One vector is turned by the same rotation once a tick. Each row is the vector after some number of ticks, and that number follows the row.
The counts run from 0 to 366.
[-24.8   9.0  -4.6   6.2  20.8  -6.8  21.9  -3.6  -5.3   6.9  32.1  -1.5
  21.7  13.8   8.3   2.6  16.3  13.5 -24.9 -16.2  -4.8  -2.0  -7.8  -4.1
 -30.9  11.1  -5.5 -12.2  -4.4  16.9  -3.3 -23.2  -8.2 -16.3   0.0  25.0
  -8.1 -18.3  15.8 -24.8   7.4] => 230
[-10.3  -0.1  -3.8 -28.3   5.7 -30.9  -1.5 -26.4  17.4   1.0  -4.9 -24.1
  16.6   4.8 -20.5  -7.6 -12.1  -0.9  -8.1  -5.1   2.8  34.9   1.5  -5.0
 -14.2   0.4   1.2   4.5  -0.2  12.8   0.8 -17.0  11.6 -10.1  14.9  14.5
 -21.6   9.6  24.2 -26.3  19.8] => 259
[-34.7  -9.6 -23.9 -16.2  -8.9 -20.6  -2.8 -19.5   1.5   7.1 -32.4   8.3
 -19.4 -25.1  -9.8  -1.2 -22.8  -7.2   5.6  18.6   5.5  16.1  17.2   5.3
 -17.8  -1.9  11.5  -8.1  -9.5  10.6   2.4  29.3  -0.2  10.2  14.9  16.4
  -6.1   0.4   2.5 -12.9   5.8] => 280
[-36.7   9.1 -15.6   2.4   6.9   0.1  31.6   6.8 -12.6  23.8   4.6   4.5
   5.0  -9.7 -28.2   1.4 -12.6   4.9 -26.9  -3.7  11.3   1.5 -11.6  -4.3
  -9.2  -7.8 -24.5   0.7 -16.6  19.0 -24.1  -9.8  12.2  -6.0   5.2  14.9
   3.3   5.1   0.1 -32.3  28.1] => 122
[-15.2  15.0 -10.0  -0.3 -37.7 -23.9   6.8  -6.4  -7.6   5.0 -32.7 -17.5
   5.0 -12.2 -15.3   8.4  -5.5  -0.9  11.2   8.5   5.9 -12.2  26.2  10.1
   7.6   4.1  10.2   4.4  12.9  23.3 -13.7  15.6   7.0   5.8  -9.6  24.5
   8.5   9.9  22.9 -10.3 -14.0] => 118
[-20.6   9.0 -26.1   6.5   6.2   6.4  20.6   0.5  -2.8  -0.7  28.2   2.4
  11.2  -0.3 -11.8   1.5  -6.7   9.4 -33.1  -2.5  -6.1   2.6   2.2   4.4
 -18.6   9.2   1.5  -5.5   1.5  44.4  38.2   9.8  18.6   6.8  25.6  -4.4
  12.4 -10.9  -4.3  -9.1 -18.4] => 205
[ -5.2  11.7 -27.1 -14.8  -2.2  -1.9   4.5 -11.7 -10.3  11.7  34.6  -4.4
   0.3   3.2 -11.2  -5.4  -1.7   5.5 -26.1   2.1  -8.7  -6.1  -4.8  13.9
 -25.9  20.3 -18.1  18.3  30.9  23.1  27.1   4.5  18.3  20.7  16.0   5.9
  12.0  18.9  17.7   7.5  -8.9] => 37
[-26.4  18.3 -23.1   5.2  -3.0 -13.7  22.3   6.8 -11.1  -9.2 -12.3  -0.2
  16.5   3.9   6.2  17.6  -8.6   7.1  -7.9   6.8 -10.4 -14.7  -6.2   8.2
 -17.4  12.0  12.3 -15.4  22.0  47.3 -13.2  -3.5 -21.0  -2.9  -2.4  24.0
  13.7 -25.8  10.9 -15.8  -0.9] => 248
[-22.4  -3.5 -18.2 -11.2 -22.2 -13.4 -15.6 -26.2  -4.5  -8.3   0.9  -9.9
 -11.1   1.6  -4.7  -7.9  11.6  -0.5  36.9  -9.5  -6.8  -0.1  37.6   7.9
   2.5  11.2  10.8 -26.2  -6.1  17.0   1.6   9.6  18.5  12.6  10.1   9.0
  -8.1 -18.1  27.2   9.7 -21.7] => 323
[-24.9  14.7  -0.6  -1.2 -23.7 -16.8   3.7  -8.8  13.2   1.8 -16.2 -26.1
  10.4 -16.3 -21.0  -0.5   1.2  -2.3  14.0   0.3  14.5   8.2  25.8  -5.5
  -3.4   6.4  14.4 -26.6 -16.2  33.0   4.8   7.6  14.6 -15.8  13.9  15.5
 -14.6 -13.9  20.6 -26.2  -5.5] => 116
[-12.8  -2.2 -21.6 -19.8   1.7 -31.5  -1.4  -5.4  -9.1 -33.9  -6.8  -3.4
  -7.8  -3.7  -1.0   5.4 -16.5   5.8 -26.3   3.3  -6.3   4.8   1.2  15.7
 -19.8  10.0  13.1  12.4  13.6  11.0  28.4  14.5   0.2   2.3  17.6  21.7
 -17.1   4.9  18.1  16.8 -10.5] => 219
[-44.0  -5.4  -5.6  -1.2  12.3 -14.0   5.0 -10.3  -5.8  -0.7  -8.6   4.5
  -8.4 -19.0  -3.2 -10.6   9.8   4.0   9.4  -5.8  -2.4  21.6  11.5  -7.7
   6.0   1.5   6.4 -35.1 -40.9   7.1 -12.8   6.4  -1.8 -11.0  19.3  28.0
 -17.0 -14.7  14.6 -23.4   4.1] => 131
[-29.6  20.0 -21.9  -4.2 -15.4 -21.8  31.9  14.5  -2.9   6.1 -30.2 -16.5
   9.0  -9.1 -18.7   3.9 -18.8  -1.4 -17.8  -1.8   2.8  13.7  -9.2   7.1
   7.7  -9.5   0.3   0.8  -6.2  40.9   6.6  -0.4   2.4   2.0  23.3   6.1
  -5.0   4.6   1.7 -23.6   3.9] => 266
[-27.1  -8.5 -19.3  -1.4  13.8  -1.5  18.4 -13.3 -27.6  10.1 -16.6  19.1
  13.4  -9.3  -7.8  10.8 -24.1   7.7 -29.2  10.9   0.2  12.0  -5.9   0.0
  -7.0 -11.1  -1.4  10.3  -8.6  17.3 -21.5   0.5  -4.0   5.8  -1.5  14.1
  19.7  -4.9   2.0 -38.2   9.9] => 105
[-17.4  -9.7 -24.6  -8.6   7.1   3.4  -2.9 -31.6 -27.4  -2.7  -8.1  14.9
  -2.6 -23.1  -3.4   1.9   2.7   5.5   0.3  13.1 -25.3   6.5   3.0   1.5
  16.1   2.4  -2.0   1.2   1.5  32.2 -21.8  -9.0 -16.1  13.3   9.5  27.8
  30.5  -2.1  12.0 -15.7  -4.4] => 294
[-27.8  -1.6 -17.8 -17.6   0.1  -7.1 -10.8 -24.7   4.5   6.7  25.3 -13.9
  -9.3   5.1 -15.2 -18.3   1.7   3.3  18.1 -10.7  -0.9  27.1  14.1   1.6
 -11.4   7.7  -7.1 -24.4 -14.7  12.8  13.3  -3.5  28.3   7.5  32.4  -8.2
 -23.8  -9.5  16.1   0.5  10.7] => 8
[-12.0  10.4  -9.3 -16.4 -20.6 -32.4   5.0 -14.9  -3.3  -9.7 -20.9 -13.6
  13.0  33.2 -12.8  17.9 -33.7   0.6  -9.7  -0.1   7.5   4.3  16.5  10.1
 -18.9  -5.2  15.9  13.7  12.8  13.4 -10.7   1.3  21.8  13.0  -0.8  -1.5
   5.0 -19.2  20.0 -17.5   5.8] => 241
[-21.7   8.3  -3.4   0.9  16.7  -5.9  12.6 -14.7  -3.5  -0.2  22.4  -6.1
  24.3  16.7  13.4   5.5  16.9  12.5 -10.8 -11.7 -16.0  -3.4   1.2  -2.7
 -22.3   7.9   8.7 -21.6   4.4  23.4  -9.3 -19.0 -17.3 -13.3  -8.6  25.9
  -4.1 -36.0  23.4 -26.5  -3.0] => 231
[-21.2  -3.8 -15.3  -2.1   8.2  -1.2  -1.3 -24.7  -2.9 -10.1  28.2  -4.2
  -0.3  11.2  10.9 -11.0  24.3   4.4  14.6 -23.0 -14.2  15.6  17.9   0.6
   1.8   6.4   9.3 -31.3 -18.6  21.2   6.0  -7.9  -2.5   0.9  17.0  10.9
 -14.9 -25.6  29.2  -7.2 -20.3] => 25
[ -0.7 -12.0 -23.8  -6.0  10.3  -3.2  -0.3 -31.0 -25.3  -1.5   9.3  13.1
  15.0  21.1  10.1  -4.7  -9.6   2.6 -26.4  -3.9 -20.7  22.3   7.7  12.1
   5.0 -10.5  10.0  16.1  -1.8  20.3  16.6   6.9  -4.2  28.3   8.2  -2.1
  10.8  -1.7  12.7 -11.8 -28.4] => 44
[-25.2   7.1 -14.0 -10.4 -16.7 -23.5   5.7 -13.7  -8.7  20.2  -7.8 -12.1
 -12.9 -16.7 -36.9 -10.7  -9.4   2.0 -15.1   7.2  20.6   5.0  10.1   2.8
 -10.7   0.6 -23.1  14.1  -8.9  -6.9 -12.1  10.7  38.1   2.3  10.2  12.0
 -11.8  27.4  15.6  -8.3  14.4] => 137
[-15.1  -2.6 -14.2 -13.1 -25.5 -25.9  -8.9 -29.1 -15.5  -3.0 -32.5 -10.5
  -5.5   5.2 -16.5  -2.3 -20.0  -1.0  19.8   1.0  -6.0  13.7  30.3   8.4
  16.8  -8.2  11.8   4.9  -7.0  12.8 -22.3  10.9  13.1  16.7   4.7   7.3
   5.4  -3.1  21.2 -14.6  -8.2] => 134
[ -8.2  -9.2 -16.7 -21.3   9.2 -24.6  -0.7 -29.8  -2.7  -3.4 -12.5  -5.3
  15.6  -0.7  21.2   5.1 -10.5  -8.6 -13.3   5.7 -23.3  19.7   3.9   9.5
 -20.5   3.2  28.2  14.0  19.0  21.5  22.7   9.8 -26.8  15.0  -0.3  14.3
  -1.8   4.2  21.5 -15.3 -14.5] => 234
[-17.8  -2.1   4.5   8.3   3.4  -7.7   7.8 -18.9  -6.6  22.6  -1.8   4.0
  31.9 -14.4   4.5   0.1  13.4   0.2 -24.3   0.6   7.9   3.8  20.9  -3.0
  -8.4   1.0   5.4  10.2 -18.3  -2.6  -8.1  13.2 -10.3 -14.7 -18.2  41.3
  -4.7  12.5  22.4 -36.8 -11.5] => 253
[-20.8  10.4 -33.8 -18.0 -13.1 -12.5   8.5  -2.6  -5.4 -10.1  -5.5 -13.7
 -18.7  -5.4 -24.8  -9.5 -11.5   3.6   7.4  -6.3  -9.4  17.8  -7.5   4.6
  12.5   7.3  -4.5  -7.3   1.6  39.1  14.5  -5.6  20.1  15.5  39.3  -3.2
  -5.3   0.8   8.8   7.9  -2.2] => 159
[-11.0 -12.2 -19.3 -20.7  10.2 -20.0  -0.6 -19.3  -2.9   1.9 -14.3   1.7
   9.7  -9.1  10.3  -0.3  -6.4  -7.0 -28.7   4.6 -13.7  23.3   1.9   9.9
 -21.0  -1.3  24.7  18.6   4.7  14.3  27.9  25.3 -21.3   5.6   9.7  24.5
 -16.2  15.5  16.0 -15.2 -13.6] => 235
[-21.0 -12.7 -13.6  -7.2   0.0 -10.8 -13.4 -29.3 -38.2  -4.2   9.3   8.8
 -16.1   8.1   1.9 -14.3   5.8  14.0   0.2  -8.2 -18.1  -4.8   9.2  11.1
  11.6  -3.0 -10.3   7.0   0.0 -19.8 -33.2  -4.2   8.4  16.8 -11.8  34.2
  -3.6   6.3  32.5   5.3   3.1] => 4
[-25.5 -13.4 -24.3 -26.4  12.5  -8.4  -5.9 -26.0 -11.8  21.2  -9.0   5.6
 -11.3 -37.7  -1.0  -8.0   0.0  -3.5  -7.2  15.3 -20.7  15.1 -10.4  -1.3
 -13.8   8.2  -4.4  12.1  12.7  14.2 -10.8   0.7 -21.6  15.0   6.0  25.7
   0.4  23.4  14.5 -13.5  15.4] => 128
[ -7.5  -3.5 -17.2   4.0  -1.3 -13.0   8.9 -12.5 -42.8  -2.3   9.2   8.9
  10.0  21.5  20.0   7.3  -2.5  11.8 -30.9 -16.8 -20.2 -11.2   1.5  16.7
   0.3  -3.5   5.9  27.6   8.1  -3.6  -6.7   5.7 -13.5  23.4 -20.7  26.4
   2.2   1.5  24.9  -1.2 -20.2] => 210
[-24.3  20.5  -8.1  10.4 -15.2 -10.2  15.2  -2.1 -13.4  -6.9  24.0 -11.3
   1.7  35.7 -19.5  -1.3   3.1  13.9   2.6 -31.5  13.5  -8.5  22.5  14.7
  -0.3   0.6  -6.3 -11.8 -12.6   3.6  -9.1  -7.3  40.7  -1.6   1.8   3.4
 -11.2 -19.7  23.2   5.3  -6.0] => 33
[-23.7  -5.6   6.2  11.0   2.4 -18.2   7.1 -15.4 -18.2  13.1  -6.9   9.8
  16.4 -10.8  11.1   5.6   8.1   4.2 -19.6   4.9   3.7  -6.3  21.9   1.2
 -13.9  -5.4  11.1   2.0 -17.1 -13.3 -24.1  16.2 -14.8  -7.3 -27.8  46.5
  -8.8  -3.2  17.3 -27.4  -2.1] => 254
[-11.9   3.0 -22.7 -18.4   0.4 -29.4  -1.3 -16.7  -9.4 -31.9   7.4 -13.2
  -7.0  38.8   0.2   2.1 -22.4   6.6  -6.0 -15.8 -11.6  11.0  -4.1  17.2
 -18.6   4.1   7.8   7.4  21.9   6.1   6.3  -5.4  17.0  13.7  13.0   1.6
 -12.4 -19.3  20.6   9.4   1.1] => 51
[ -9.9  -1.1  -0.7  -7.7  11.7 -27.8  -7.5 -18.8   5.2 -23.7  11.0 -20.1
  18.7   4.8  -2.6  -2.6  12.2   7.3 -18.8  -6.7  -6.6  21.3  13.4  -0.3
  -8.4   7.6  20.8  -7.6 -12.0  17.0  25.4  -5.2   7.1 -28.0  15.7  28.4
 -19.7  -1.5  26.5 -15.2 -17.2] => 70
